A single turn carries every row of the set below to another of its rows. Some are shown first; where does it send the rows asked next?
Lozod: [  0  -9  -8  -8 -21 -17  44 -10  15   7   2 -21 -22  15  28  12]
Mabam: [ 19  12   0 -25   5   5  -2 -36  28  29  -6 -29  -1  17  10 -30]
Tidep: [ -9  -4  20  -8  -6 -20 -11   8  11 -14   8  -5 -13  19  26  10]
Besi: [ -3 -11  13  -1 -11 -30  15  -8  13  -8  15 -19 -22  -6  30  18]
motu: [  5  10 -25  23 -23  34  23   6  18  20  13 -28   2  -6  17 -17]
Feb: [  5   2 -27   4 -27  15  48  -3  18  20   2 -26 -11  16  21  -6]
fenom: [-12  -9   4  -8   8 -25 -16  -2  -3  -8   1 -13 -11  15  41  15]
rud: [ -8   4 -13  31  -3  24   4  17   0  13  21 -16  22 -19  23 -14]
Dun: [  5 -12 -10   2  16  -9  11 -38 -18  -4  17  -5  36 -12  18 -17]
Vap: [  1  -6 -14 -23  14 -16   7 -26   2 -11  16  10  23   4   6 -22]
Fek: [ 20  13   6 -29  -7   5  11 -35  26  26  -3 -29   3  19   1 -28]
dutud: [ 14  11   7 -25  -5   1   2 -42  17  33  -8 -29  -4  22  11 -33]
Muf: [ -6   7 -18  28   4  28 -24   9  -8  10   7 -26  16  -6  35 -12]
Bera: [  9   5  -8 -38   9  -9   1 -25  25   6   4  -1   4  19   2 -28]
baz: [  4   7   4 -38   1 -14  -3 -29  18   8   3  -3  -1  22   3 -30]
nivu: [  4   4 -14  32 -22  35  21  -3 -10  25  -4 -34  15  17  31 -10]
zab: [ 10   5   3 -40  -1 -12  11 -26  22   1   8  -5   8  18  -4 -23]
fid: [-11  -4  20 -10   2 -28  -4   9  19   0  12 -12 -16   0  28  11]
lib: [ -2  -3  15  19  -6 -10  -8   1  13  -9  25 -21 -10 -28  26   7]
vudin: [ -2  -7  -5   2   7  -6   2 -34 -22  -4  20   0  34 -11  13 -26]
vifo: [  2   8  -4  31 -12  22  -5   7  17   4  24 -26   2 -28  20 -11]
metub: [  1  -1 -12   2 -17   6  44  -5   9  39  -9 -37  -8  24  34   1]
Femis: [  7  -7   5   3   6  -7  11 -36 -17  -6  22 -10  39 -17  10 -17]
Lek: [ -2  -6 -16   5  -7  10  40 -14   0  32 -19 -37  -7  28  15  14]
pori: [ -4   0 -29  26  -3  35  29  -2  -5  28  -6 -29  13   9   8   0]
kopat: [ -1   9 -33  18  -6  36   3   3  -4  28  -7 -32  10  18  35 -16]
modo: [  0  -2  12 -14 -17 -13  12  -5  14  10 -11 -23 -23  41  30  11]
savus: [-11  -2   1  15  12  -3 -33   7  -7  -8  12 -16   6  -7  37   4]
pul: [  9  -2  -2  16   1   8   7 -47 -23  19   9 -26  32 -10  21 -29]
guv: [ 24  11   8  -2  -6  15  11 -45   9  35  -1 -45  17   2  11 -28]
malof: [  6   3  -5   6 -24  14  29  -9   4  29 -16 -38 -10  39  33   0]
derul: [-11  -6  19  -4  13 -19 -12  -1  14  -2   1 -17 -18   4   9  23]
somif: [-10   3 -18  30   7  33  -1  10  -1   9  10 -16  20 -11   2  -4]
Mun: [ -2   2 -30  -5 -10  14  21  -4   1  27 -17 -30  -6  40  38  -3]
pibu: [ 24   7   3   1   6  11   2 -49   7  36  -5 -45  12   0  22 -25]
revu: [ 16  -5  -2  14  12   4   8 -49 -17  20   6 -32  30 -15  26 -19]
zol: [  2  -4   2 -24   4 -19  11 -26   0 -15  20   4  26   0   1 -17]
rafot: [ -3  -5   9 -15  -9 -23  25  -3  19  21  -6 -27 -23  22  33  12]
Siz: [ 18   1   7  13   0  10  10 -45 -12  18  11 -35  35 -16  15 -22]
varem: [ -4  -3  -2 -25   7 -18  -2 -25  -1 -10  17  11  18   6   4 -27]
Nit: [-13   0   6  16  14   5 -23  12   8  -6  15 -11   4 -14   2   9]
zonev: [-12   0   9  14   4  -5 -15  20  10  -5  25  -6   7 -21  22  -2]
sinir: [ -7  -6 -12 -19  -2 -17  11  -6   1   9 -14 -21 -17  38  41  12]
Dar: [  0   3 -24  26 -14  30  33   5   0  34   3 -31  14   3  28 -13]
dom: [ -5  -8   7 -10   2 -17  18 -14  11  16 -15 -30 -23  25  16  26]
bedi: [ -4   2  -7  38 -10  29  -4   9 -13   1  15 -16  25  -4  26 -10]
vot: [-10  -2  10  18  -3   0 -20  14  -2 -18  21  -2  10  -3  23   1]
nunab: [ 17   6   4   2  -4  11   8 -51  -4  38  -5 -41  13   6  20 -32]

zol goes to zab
pori goes to somif
Where do these go?
varem goes to baz
fid goes to rafot
motu goes to vifo
kopat goes to Muf
vot goes to Tidep
Dun goes to Vap

A single turn carries every row of the set below to another of its rows. Some are shown first; where does it send the rows asked next?
Mapim: [  3 -10   4   4  -3 -14  -9  -5  22 -31  39 -55 -23  14   3 -19  -3  17]
bel: [ -9  -2 -10   9  -9 -37 -39 -12  12 -20 -14   5  33  53 -11  -1  -4  12]
zur: [-10  -6 -23  13 -12 -29 -33 -17  19 -19  16 -29 -39  62   2  14  -7  12]
mel: [ -5  -6  -1  24  -7 -14 -13 -11  23 -15 -14  30  23  17   4   8 -10  15]
gatom: [ -9  -2 -23  15  -7 -18   7  -6  11 -35  61 -38 -11  39   9 -26  -1  11]
viz: [ -5  -1  -7  -1  -4 -23  19 -14  17 -32  61  24  16  35   2  -3  -1  11]
lik: [ -9   1 -22 -11  -2   1 -13   5  15 -30  -6  21   2  16   5  37   4  14]
vok: [ -2  -6   8   7  -8 -16  -1  -6  15 -30  36 -49 -24  17   5 -27   1  16]
rigu: [ -4   3   1  11 -11 -14  -2  -9  20 -27  36 -51 -30  21  -1 -26  -2   9]
zatog: [-11  22  -3  -3 -22 -10  14 -23  28 -18  26  10  32  40  -9 -19  -9 -13]
sose: [ -5 -11 -18   9  -3 -19   5  -4   9 -38  61 -39  -4  34  14 -22   0  19]
lub: [  0 -13 -19  16  -3  19 -32 -12  34 -32 -20  -3 -12  42  -6  14 -13   1]
Vidu: [ -9  25  -5  -6  -3   4   3 -14  23 -29  50 -52  -9  35  -1 -13 -13  11]
fafo: [-15 -10  -9  15 -18 -34 -16 -17   3 -23   9 -19 -35  65  14   0   2  16]
subod: [ -7 -30  -1   2  -8 -36 -21 -10   3 -30  11 -25 -23  55  22   8   3  31]
Sez: [ -8   6 -10  30 -10 -11 -17 -13  28 -10 -12  30  15  21  -4   9 -13   7]
susu: [ -6  -1 -15   7  -6 -35 -46 -12  19 -19 -10   1  31  50 -15   5  -8  12]
datep: [ -6  -6 -11   6  -6 -36 -42 -10  16 -22 -12   2  34  50 -11   3  -6  13]
fup: [  0 -10  -6  20   1 -11 -25  -8  32 -14  -9  23  25  12   0  19 -15  17]
doti: [ -1  21 -19 -10 -10  -3  -9 -22  48 -14  37  -3  32  32 -20   2 -20 -15]
Muvuf: [  1   0  -2   8  -5 -12 -11  -8  26 -26  40 -54 -29  17  -4 -19  -5  11]
Sabit: [ -5  -1 -29  13  -3 -16  -2  -6  18 -33  65 -43 -11  37   2 -18  -6  10]
Mov: [ -3  11  -1 -14   4   3  -1 -10  23 -33  51 -55  -1  27   5  -6 -14  19]
Nesu: [ -2 -26 -16   1  -2 -31 -38 -11  18 -25  18 -33 -26  52  11  22  -8  25]
Tagos: [ -8  -8 -11  22 -11  15 -16 -13  22 -32 -26   6 -14  48   1   1  -6   1]
goze: [-15  13 -24  -3 -11   1  -6   1  12 -26  -9  27  -5  24   3  30   5   6]
Foz: [  7  -6  -7 -24   2  -8 -12 -14  41 -24  36  -6  48  22  -6   8 -17   4]
sudut: [ -7  12 -22   3  -7 -19  12 -19  27 -27  67  20   6  40 -10   0  -6   2]
tomi: [ -2 -25   0  15  -5  12 -15  -8  16 -39 -28   6  -3  41  11   3  -2  13]
zus: [  3 -10 -11 -10   5 -21   6 -10  25 -34  68  15  21  28   0  10  -6  16]
vunug: [ -7   9   8 -12   0   0   9 -10  12 -35  47 -50   2  29  12 -15  -7  22]
Sise: [ -3   2 -15  24  -4  -8 -28 -12  36 -10  -9  23  18  16  -8  20 -18   9]
vuval: [ -9   3 -14  10 -10 -35 -42 -13  16 -18 -12   4  29  53 -16   1  -7   9]
Zuda: [ -2  -4  11 -18 -10 -14  12 -15  22 -27  26   7  49  29   6 -12  -6   6]
ker: [-11  11 -29  -7  -5   4 -14   2  18 -27  -5  21  -4  21  -1  37   3   6]
nulan: [  2   3 -26  -4   3 -16  -1 -14  35 -28  71  13  13  33 -11  12 -11   6]
Notem: [ -1 -12 -24   6   2 -16  -5  -2  17 -37  65 -45  -4  31  10 -15  -5  17]
vamu: [-13   4 -18  -7  -7  -1  -5   4   9 -30 -10  26   1  22   8  30   7  12]
bura: [-12  21   5  -6  -6   1  14 -14  13 -31  44 -46  -6  37   7 -21  -8  13]
Nom: [  4 -28  -9   9   3  16 -30  -7  27 -38 -22  -3  -2  36   4  16  -8  13]

rigu goes to Muvuf
sose goes to gatom
Tagos goes to lub
Where do these go?
Mov goes to vunug
susu goes to datep
subod goes to fafo
goze goes to ker
Zuda goes to zatog
viz goes to sudut
Sise goes to fup

